The rows fall into hidden groups. There are 2 groups. Groups can overlap: rows of different groups may look alike. Groups are numbered from 0 in the order they first appear among the rows asked about.
The table:
[ 31 -31  19 -11 -51  14  11 -32  76 -49   0  75 -32 -35  -8   7 -15  89
  20 -79 -26 -44 -50 -46 -25  11  -9 -42]
[ 13 -65   5 -27 127 -21 -32  76 116 127  -4  94 102 114 -46 -13 -47 127
 -39 -88  90 127 127 127 -38   2  -8 -50]
[-92  10 -73   2 -49   2  11 -16 -83 -44  -5 -60 -32 -38 -10   0  39 -87
  14 127 -39 -43 -45 -46 -26  -4   3  65]
[ 36   6  36  28  -2   7 -15  -2  -1   1  -3  -5  -6   0  22 -12  -3  -7
 -22 -50 -10  -8  -6  -7  22   6  12  -8]
[-59  10 -30   1 -36  10   2 -27 -83 -44   1 -61 -30 -30   9 -10  34 -83
  13 127 -29 -43 -48 -48 -34   3  -3  59]
[ 35   3  32  10 -46   6   8 -19  29 -49   3  22 -31 -35  17   1 -25  30
  -3 -95 -14 -42 -47 -42  25  11   2 -30]
[ 28  -2  22   4 127 -24 -23  53  44 122   3  19  79  94  -2  17 -32  30
 -26 -65  78 120 113 117   9   4   0 -35]
[ 36   6   5  16 111 -24 -25  58  -8 113   6 -13  75  77  12  10   2 -17
 -30 -16  70 106 104 114  18  -1   8  -9]
[ 37 -26  29  -6 -10  -4  -8   4  49 -20   4  35 -13  -9   9   4 -36  68
 -23 -94 -10 -15 -10  -7   9   1  -9 -43]
[-83  -1 -46   7 -57  26  27 -33 -56 -57 -10 -62 -39 -43 -31  -9  63 -81
  67 127 -43 -50 -58 -61 -63  -7 -25  58]
[ -13  -84   -8  -68  127  -44  -34  115  127  127   -1  119  127  127
  -65  -16  -97  127  -43  -78  127  127  127  127  -63    5  -38 -105]
[ -4  25  -7   6  59 -12 -16  32 -34  49   3 -38  30  44  11  21   9 -44
 -23   6  37  51  46  48  18   0   6  12]
[ 36 -15  18   3 -40   7   0 -20  50 -40   2  44 -22 -22   6  10 -15  47
  -3 -80 -27 -35 -41 -42  -3   4  13 -37]
[ 21  11  13  -3 -16  -4  -3 -14  17 -17  11   5 -17 -14   1   0 -23  20
 -13 -64 -14 -12 -22 -10  28   1   7 -21]
[ 30   4  25  23 -45  13   2 -30  18 -45  -1  -1 -38 -31   9   3  13  -1
  13 -24 -27 -39 -47 -47  16   2  12 -16]
[ 18  25  10  16  50 -14 -19  20 -43  48   0 -23  31  32  14   5  14 -29
 -14   0  23  49  45  40  18   0   7  16]
[ 37  -1  15  15 -65  19  27 -24  19 -58  -9  17 -35 -47  -2  12  17  -5
  51 -29 -33 -48 -45 -60  23  -1   3 -11]
[ 33 -16  11   0 -23   3 -10 -12  61 -17   6  53  -5 -10 -10   0 -20  73
 -20 -81 -10 -16 -25 -23  -5   3   7 -35]
[ -4  28 -11  14 -46   6   7 -27 -44 -35   5 -31 -27 -31  12   9  19 -55
  -7  16 -27 -44 -43 -38  18  -8   5  18]
[ 37  17  19  19 -22  -2  -6 -12 -24 -15   1 -21 -19 -14  20   9   6 -20
 -10 -48 -16 -20 -24 -20  40  11  18   2]
[ 37  12  26  22 -10  -2   0   0   1 -18  -1  -3 -10  -8  23  13  -9 -15
 -25 -63  -9 -14 -10  -7  37   3  20 -18]
[  7  21   1  18 -52   7  33 -23 -28 -54  -1 -22 -40 -41   0   9  36 -50
  44  19 -35 -47 -52 -54  19   0   1  20]
[-16  26 -15  15 -49  15   8 -24 -55 -43   1 -34 -26 -30  14   2  17 -57
  13  45 -22 -45 -48 -40  20  -1 -10  28]
[ 33 -14  16 -28 -60   9  32 -33  78 -58  -4  67 -39 -46 -20   4 -13  84
  43 -72 -30 -56 -57 -55 -15   0   2 -37]
[-20  14  -2  15  30  -3  -9  23 -69  44  -2 -41  22  29  14  -9  28 -61
 -21  62  17  34  46  31   6  -5   7  28]
[ 38  -9  22  -4  74  -9 -15  30  42  74   2  19  45  60   2  12 -33  40
 -25 -79  44  68  75  70  17   4   6 -41]
[-73   4 -41  11 -48  13   7 -24 -83 -52  -6 -63 -31 -27  -6 -15  45 -92
  15 127 -26 -44 -51 -41 -37   5 -12  60]
[-86   3 -43  -5 -52  16  17 -37 -85 -50  -2 -66 -35 -34   1  -9  50 -97
  25 127 -26 -47 -50 -41 -50  -5  -7  69]
Some new rows, each followed by its group:
[-50  -1 -23   4 -45  12   5 -24 -68 -52   2 -54 -31 -30  -3   1  41 -81
  20 120 -25 -36 -55 -38 -29  -7 -11  51] 0
[ 42  20  34  24 -50   4  -1 -24   5 -37   3  -2 -29 -32  21   0 -16  -9
   4 -67 -27 -44 -44 -43  44   5   9  -6] 1
[ 45   3  33  14 -42   2  12 -16  18 -46  -3  24 -32 -33   8   5 -20  20
  -1 -86 -27 -41 -41 -39  29   8   5 -27] 1
[-108   19  -94  -27  127  -21  -23   68 -105  127   -2  -82   98   97
   13  -13   44 -100  -35  127   80  123  127  127  -41   -9   20   84] 0
[-78  18 -48 -11 100 -18 -26  54 -90 106   1 -65  70  75  17 -12  37 -94
 -29 127  57 101 107  98 -24   1  10  63] 0
[ 35 -28  17 -39 -59  13  30 -28  83 -54   0  71 -26 -34 -19  -2 -36 117
  30 -81 -28 -52 -50 -54 -28   0  -5 -46] 1
[ 15  24  10  11 -41   2   5 -23 -19 -47   1 -21 -23 -33  15   2  -3 -27
  -5 -24 -20 -39 -41 -44  43  -4   8   9] 0
[ 19   3   9  17 -50  14  25 -27  -6 -54  -1  -9 -40 -40  -5  10  14 -21
  33   3 -27 -55 -51 -56  19  -2   1   2] 0
[ -2  19   5  25 -49  12  10 -29 -51 -49  -5 -38 -29 -29   7   2  20 -59
  19  46 -30 -44 -48 -46   3  -3  -8  23] 0
[ 43  -2  18   7 -56  15  23 -32  52 -57   1  34 -38 -39  -6  13  -7  44
  26 -67 -30 -41 -48 -40   9  -6   5 -34] 1
[ 32 -35  -5 -28 -50  14  37 -41 102 -53   1  83 -37 -42 -31  22   0  97
  53 -57 -32 -50 -53 -57 -43   6   1 -45] 1
[-39  20 -34   2 123 -23 -23  59 -69 123  -3 -58  78  89   9  -4  29 -64
 -31  99  69 115 121 107  -1  -2  14  41] 0
[-98   5 -59   3 -49  13  21 -31 -74 -58   2 -54 -40 -45 -16 -15  52 -95
  52 127 -34 -53 -54 -58 -55 -10 -11  84] 0
[ 25 -10   7  10 -64  13  31 -24  29 -59  -6  21 -42 -49 -15  11  15   8
  51 -16 -35 -58 -60 -54  17  -4  -2  -5] 1
[ 28 -31  19   3 -44  11  -1 -18  68 -47  10  60 -31 -37  -9   2 -30  85
   1 -79 -22 -51 -53 -40 -11   2  -2 -33] 1
[-10  26  -6  11  11   0 -12  -1 -58   4  -2 -36   9  12  25   3  20 -53
 -13  40   9  10   6   3  13   7  16  31] 0
[-39  19 -32  -2  80 -18 -26  36 -72  72  -1 -50  49  58  21  -3  31 -71
 -29  91  53  71  82  77  -1   0   3  50] 0
[ 37  13  27  17 -42  11  -2 -18  12 -46  -2   2 -32 -35  15   1  -5  -6
   5 -57 -29 -37 -45 -44  21  -1  11 -19] 1
[ 41   2  42  19 -24   8 -11  -9   8 -30  -2   7 -18 -21  19   5 -12  11
 -10 -69 -10 -24 -29 -28  22   1  12 -18] 1
[-53  34 -62 -13 121 -21 -25  61 -71 115  -3 -67  77  86  10  15  20 -68
 -20 111  67 110 115 113  -6  -2  11  49] 0
[ 29  17  22  12  82 -17 -15  44   8  68  -1  -2  44  57  15  15 -13  -5
 -30 -48  46  72  65  63  25   1  13 -24] 0
[ 53 -18  33  16 101 -10 -17  51  32 111   2  19  73  81  12   2  -9  20
 -36 -70  57 114 103  96  12   3   4 -25] 1
[ 26   7   7   8  -1   0  -8   2  22   0   5   2  -6  -3   8   5 -13  19
 -23 -67   4   3   1  -3  25  -2   7 -33] 1
[ 28 -29  17   2 127 -27 -26  76  61 127  -2  44 104 123 -17   8 -33  62
 -35 -90  93 127 127 127 -10   5   1 -46] 1
[ 28 -23  24 -30 -58  12  38 -27  79 -63 -12  64 -40 -45 -29  -6 -32  97
  60 -82 -23 -60 -52 -51  -4 -10 -14 -33] 1
[-101   -1  -65    6  -62   11   30  -33  -67  -51  -14  -57  -39  -40
  -22  -12   57  -92   60  127  -35  -50  -60  -45  -63  -19  -26   82] 0
